Each path below is one point turned by a fixed rotation once a step. After each direction that follows a path, write how fast that rotation turns it, in degrees each step (0 if it stays still).
Each turn is a multiple of 5 degrees from 10 to 175, or 0.
Each row of a path follows its step; steps can be skipped.
Rotation 1:
step 1: [ -3   4   2  23  18  18 -13  -3   8 -35 -14   4 -28   5  41  41  -9 -28
  31 -21  23  -1  15  14   3 -11  18 -22   3 -27 -23  16 -17  13 -25  11
   1  11   9  15 -27]
step 2: [ -7  -5   4 -10   5   5  29  16  -4 -42  -9 -12 -13  -4 -25  -8  54   0
  -7   8   4  -9  20 -11  -8  38  10  30   1 -16 -21  35  -3 -28  15   4
 -27  15 -22 -15   4]
step 5: [-18   3  -1  28   7 -14  26  -9 -18  -6  12 -10  23   4  28  19 -18  11
  17   9 -22 -11 -17 -21 -12  -8   3 -27 -19 -22 -15  16 -21 -17  32   6
  25  27 -48  25  -9]
step 7: [-14 -28   7  35 -28 -19  23   6  22  -1 -16  17 -18   8  23  27   6 -12
  32   4 -13  30  21 -37  -1  -3  -1  17 -21   7  11  10  -2 -26   9  32
  -3  -8  10 -37  13]
step 12: [-40 -23 -14  32  27 -13  32  -1 -33 -45  -4   5   4   4  24  32 -13  12
  -2 -10   1 -30  18  21   2  -5  13  -2  14  -4 -16  -2  -4 -46  -2   0
   4   7   6   2  11]
step 13: [ -3   3   9  24  -9  19  21  17  19  -9  17  -8   1 -21  10  -5  46  -6
  13 -12  37  -2  14 -28   7  37  28 -27  -5 -40   9  26   4  26   2  11
  20  21  -1  11  11]
step 17: [ 19   3  19  22 -37  -5  -1 -36 -51 -22  12  -5   4 -34   4   6  -5   1
  16 -29 -17  15  20  -4  -6  10   0  18 -42 -25 -23   2 -18  -5   8  15
  22  14  14   6  12]
step 18: [  1 -18 -15  -8  12   5  29   4  20  24 -28  26  -4   1   6  32   4  22
  28  23  19  34   2 -23   2  18  -6  -6  14 -25 -31  18 -16 -25   7  -8
  44 -16 -11 -14  -2]
step 19: [ -5 -38  16  34 -14  -3   5  23 -30  -6   7  -3 -36  28  -6   4  -2   4
  -2   4   2   5  20  23 -19 -13  40 -11  30   2   0  10  17 -12  -2  43
   4  20  23  -3  16]
[  8  -6 -10 -11  -1  -4   6 -10  -7   0   7  -4  -9   5   4  -7  -2   8
   3   2  -2  -7  -6   1  -2   5  -6  -2  -5  -2 -12  -6   6  -1   2   2
  13  -5   3   4   4]  55
[ 4 14  0 -2  8 -3 -5  0  9  7  6  0 -8  3 -2  3  0 -1 -3 11 10 -5  3 -8
  2  0  3 11  0 -9 -2 -2 -3 -5  3  2 -2 -5 -3 -3 16]  155
[ -6  -6   2   6  -3   0   5   1  -1  -6   1   9 -10  14  -6  -6   2   3
  -3  -2  -3   4   2  -6   2   2   2   0  -1   4   2 -16  -9  -2  11  -4
  -5  -6 -13   1  -4]  155
[ -3  -4  -6  -1   3   2   6 -11   3   4   6 -10   2   4   4   3   2  -1
   4  -4   7   8  -6  -2 -16  -6  11  -1 -10   0   4  -1  -5   6  -5  -1
  -4  -3  -7 -12   1]  170
[ -1  -3  -1   6  -8   2 -11  -1   3   1  -4  -1  15   8   3   0  -8   2
  -6  -3   2  -8   6   1 -10  -7  -9   4  -7  -5  -7   4  -1   5   8  -3
  -1 -10  -5   8   2]  65
[ -1   4  -4   4  -4  -1 -10  -5  12  -3  -1  12  -8  -9   8  -7   0   1
   5  -4  -8   6  -2   3   3   3  -2   1 -15  -1   0  -2  -8   8  -4   9
  -3  -2   6   2   3]  110
Rotation 2:
step 0: [-29 -11  -7 -18   6 -15   7  -9 -40 -29 -29  10  32  37  30   4  14  -6
  24 -12  11   1 -11  29  10  12   8 -17 -12 -22 -34  14 -11   5   8 -18
 -27   7  26  -1  21]
step 2: [ -5 -31  -2  -2  -3  19   6 -23   9 -16  27  -8 -14  -3   6 -28  11 -21
  13  -8   0   3   6  22   5 -27  14  51 -25 -25 -47   6 -16   3 -12 -24
  -8   8  28  30   6]
step 3: [-11   1 -11  28   5 -11  28  -2  -4  22  12 -15  30   3  38 -29 -14 -34
   4   9  -3  -7   0  25  16 -22  25 -13 -43 -11 -32   8  17 -27   1  -7
  13  17   8  29   9]
step 6: [  5   3 -13   8  -6 -17  49  10   9 -10   1   7  -6  52  20  12  -8 -32
  -7  24  37  -7  -4  -7 -22  -2 -10  -2 -27 -22 -43  -1  12  -8  -2  22
 -21 -11  -1 -16 -25]
step 8: [-12  26 -30   9 -11 -10   9 -20  -9 -53 -19  -3  -5  -8  -6 -19  19  -9
  31  -6   1 -38  19   7   6  -7   2  -5 -34 -12 -30  14  18  10 -17  -2
 -38 -18  -6  -8  23]
step 9: [  9   8 -46  12 -25 -36  -2  14 -32 -12 -30 -14  14  -3  15   6 -12   1
  24 -11   4 -26  -7 -10 -34 -32   8  18 -22 -36 -15  15  -5   2  -9  12
   6 -18   8  27  -9]
step 14: [ -3  11  11  21 -32   6  12  26   3  11  13  -3  12 -16  22 -22   2 -13
  17  21  19  11   5  14  -1 -17 -19  12 -52 -18 -46  -2  -1 -16  -2  20
 -40  34  -6   7   3]
step 16: [ 16   9   4  14 -32  -3  25   5 -19  -9 -24  24  -3  36   6  12   6 -19
  14   5 -33 -19  23 -19  37   5  13  26  -8  11 -30   8  -2  14 -23  22
 -45   1  20  -4  11]
step 19: [  7 -17 -13  -5  -7  -6 -14 -19 -55 -22 -29  -7  26  26 -18 -14  12  10
  18  -5  11 -15   7   3  30  -5 -10   9 -56  -1 -24   5  17 -19 -15 -24
  -4   1  -8  11  18]
[  2   3 -11   9  14   4   2   8   3  -1  -2 -12  -2   6  -1  -7  -2   3
  -1  -1   0  -7   3  -5 -14  -7  -4   3   9   2   0  -6   4  -3   5  -3
  -6  -2  -1  -3  11]  20
[  3  -7   0  -7  -4  -1  -3   1   4   3  -9   5   0  10  -9  -1  -4   3
  -8   8  10   2  -4   2  -5  10 -15  -7  -2   3  -6   6   5  -4   7 -12
   2   1  -1  -4   3]  55
[  0   0   2  -7  11  13   1  -6  -3  -9   7   0  -6   6  11   7  -6  -5
   0  -5   5   2  -3 -18  -1   9   2   0  -5   0  -3  -1  -4   5   3  -4
   0   3  -1  -7  -2]  65
[  5   4   4  -1   1   3   0  -4  -5   5 -13  -1   2  -5   1  -2  -6   2
   0  -5  -3   6   0  -3   8  -1 -11   4   6   1  -3   2 -17  -1   9   8
 -11  12  -6   4   5]  20
[ 10  -5  -5   4   0 -10   1  -1  -1   0  -4  -7   4  11  10   5   3   2
  -1   3  -4   9  -9  -1   6  12   4   6  -1   4   6  -5   0  -9   3   9
   7  -9   0   3   9]  120
Rotation 3:
step 0: [  6   2  14 -17   2   9  -6   1   8   6 -30 -22 -19 -14  32  16  52 -11
  14  27 -10  -4  39 -10 -15  14  -9   3   1  26 -13  -2  10  11  13   8
  -9 -20 -15 -10  11]
step 3: [-12  -2  13 -10  19  13   4  -5   2  27 -26 -32 -19  -3 -13  11 -28  -6
  28 -16 -16 -24 -15 -25   1  18  -2 -31  20  26  17  26  12  11  -5 -17
  -4   2  11  14  20]
step 4: [ 37 -19  10 -15   6 -16  16   9 -11  27 -25 -12   7 -34  22   0 -24 -30
   2 -29 -17  15  21  18  34  -9  14   7   9   8   9  -4  -1  -9  -1  10
   4 -18   3 -11  14]
step 6: [ -5  13   7  30 -13   0  29 -43 -10   6   0  27   8  26  -9  41 -20 -21
   9 -23 -10   2  10   3 -41   4  16  -5  -6   6   1  16   9  -2  -3   3
  26   4 -17   5   0]
step 7: [ 10  -7  11  -2  -1   5  -6 -15 -29   0  12  -4  11  -1   4  23 -34 -12
   7  29  29 -12  -5  20  11  20   7  -1 -23   4  16  20  10   9   6  29
 -20 -45 -16  28  14]
step 9: [  7  31 -10 -11 -29  -5   1  -6  -9   7  -5 -25   3 -18   7 -15  10 -30
  -8 -25 -28 -20  12  30   3  16  41  14 -21 -21 -13  11  -9  -6  14  -8
   7   5 -28 -20   2]
step 10: [  6  -3  30  -3 -12  -5  17 -14 -19  -3  15 -42 -14  21 -15  -3  28 -24
 -21  23  18   0  18  -7 -18  30  -4  21 -12  17 -27   2  14  -2 -27 -21
  13 -12  -8   5   8]
step 14: [ -3  -1  21 -14 -38 -23  -1 -24   7  23 -29  -8 -13  25  15  20 -17 -34
  13  -5 -29 -21  21   7  16   6   1  -1  26  -8   4 -13  -6  18  -9 -22
 -13 -11 -10 -13  -7]
step 18: [  3   0 -24 -23 -17   0   3  13   0   9  -2 -20  -6  -8  16   7  32 -20
   7  -5  23  13  24   5  20  39 -17  -8  12  16  23  44  21   1  -8  12
 -11 -23 -12  -3   6]
[-16  -6 -10  -9  -4   1  -3   5   3  -5  -1   3  -9   8   2  -2   4  -5
   3   7 -10  10  -2   4  -1   4  -2   9   7   1   1  -7  -1   4  -5  -1
 -11   1   4  -3  -6]  20
[ -4   7   0  -3   1   1  -7 -11   4   0   2  17  -4  -1   0   0   1   2
  -4   7   3   5   5  -3 -10  -2   0   8  -7   9   2  -5   6  -8  -2  11
  10  -4   4   3   9]  70
[10  1  2 -7  4  6  1  1  8 -3 -3  5  2 -8  5  3  6 -4  7  6  9  6  6  2
 16 -7  6 -2  8  6  5 -7  1  7 -7 -2 -3  0 -5 11 -3]  100
[ -7  -5  -9  12   9  -7   4  -5 -10  -2  -8  -2   5   2  10  -1  -1 -10
  -7   0   8  -2   9  -7   1  -3  -4   2   3   2   2 -10   8  -3   0  -6
   1   8  -1  -2   1]  170
[  7  -2  -2   1   2   5   3   4   6  -4  -5   2   7   4  -2  10  -4   5
  -6   1   1   1   0  -6  -2  13   9   9   3 -15  13   1   8   0  -5   7
  -1   0  -6  -8   1]  35
[ -2   4   2  -9  13  -7   6   4   8  -7   3  -3   2   7   1   0 -10  -3
  -7   4 -12   7   9  -6  11   3  -6  -4  -5   2   0   8  -5  -6   0   0
   8   4  -1   5  -2]  45
[ 10   5  -4   1  -2  -6  -2   9 -15   6   9  -2  -5   0  -1  -6  -8   3
   2   2   7  16   2   6   4   9  -3  -1  -1  -4  -4  -4  11  -1  -4   3
   4  -1   4   2  -3]  130
Rotation 4:
step 0: [-16   5   7  15  -1   0  30   0 -17  -2  -8  17  -7  11  22  -2   0  -8
 -23  15 -48  54  10  45   1 -11  -7 -13   3 -20  -4 -11  12 -11   5 -30
  29  12  24   1 -21]
step 4: [  2  -9  -1 -23 -14  23  17   5 -32   8 -28 -25  13  19  -3  -5  31   5
 -17 -11 -10  33  31  13  18   2  21 -15 -13  -4  23 -50  -2  -5 -14  16
   3   4 -15  16  34]
step 5: [  1  41  24   9 -25  16  30  11  14 -15 -10  -3  16  23  -6  -1 -13  16
   9 -16  17  15  37  40 -25  -8  -1 -12 -19   5  -3   3  17  -6  18  -4
 -10  32 -42 -18  -1]
step 9: [ -3   6  10  15 -11 -17  23 -15  -1  -9 -27 -16   0   3  -8 -15  -3 -10
 -33  -5 -31   7  -2  51  24   0  16 -21  30   4  16   1  16  13 -29 -17
  16  34   4 -40 -19]
step 11: [ 26  23 -14 -10  -6  25  33  11 -18 -14 -10  -7   2   9 -37   2  11   4
  13 -21   3  35  36  52  -5   0   3  23 -27 -16  -2   3  -3 -12  -2  22
  -7  14   0 -34 -13]
step 14: [ -5  -8  35 -11 -35  12  29  16 -16 -14  -8   2   2  -5  37 -10  27  17
  -8 -11 -12  25  30  23 -29  25  21  15 -11 -15   1  12   6 -25   3   6
  -3  44 -25   5  -2]
step 16: [-31   9 -24  16  -8  18  37 -29 -10   8 -26  25   7   7   1   6 -16 -20
 -24  17 -21  23 -15  50 -31   0   6  -6   4   4  13 -25  -9 -16   3  -9
  11  23  -1  20   2]
step 17: [  4 -21 -16  13  -3  22  15   6 -23  -4 -39 -22   0  -8 -10 -32  19   9
 -14  14 -23  36  23  27  -1   3  -2  11 -40  -2 -16   0  19 -15 -24  37
   7   2 -17 -28 -10]
step 18: [ 17  12  18  19 -22   7  25  -7 -16   2 -39 -22  17  40 -13   0 -19  11
 -28 -39 -30 -10  34  26   3  -2  -5  -6  -3   3  16  -7  15  26  19 -17
   0  10  12  -8 -10]
[  0  -1   6  -9  -6   2  -7  -7  12 -10  -5  -6   1   3   4   3   7  -3
  -3  -2   1  -1  -1   0   7  10   3   2   7   6  -1   7   0  -2  -9   1
  -5  12   9   8   9]  65
[  0  -7  12   1  12   5   4  -3   0   5 -10  -4   7   4   0   1  -6   8
   2  -7   6   4  -4  -3   7  -7  -6  -2  14   5  -8  -4   3  -6   7   7
  -3  -1  -2   5  -3]  135
[  3   7   6   0   4  -3  -1   1   2   2  -6  -4  -8  -3   9   2 -12  -2
  -4   6  -2  -5   4   4   9  -4   3 -11  -3   6  -1   3 -20   4   6  -3
   5   3   7  -2  -6]  115
[  0  -2   6   0  10  -1  -1   9  -2   2  13   3   2   5   8   2   3  -5
  -2  -2   7  -1   1   3   1   7   2 -10  -5   0  -6   0  -3  -9   2 -10
  -7   6 -15   2  11]  45
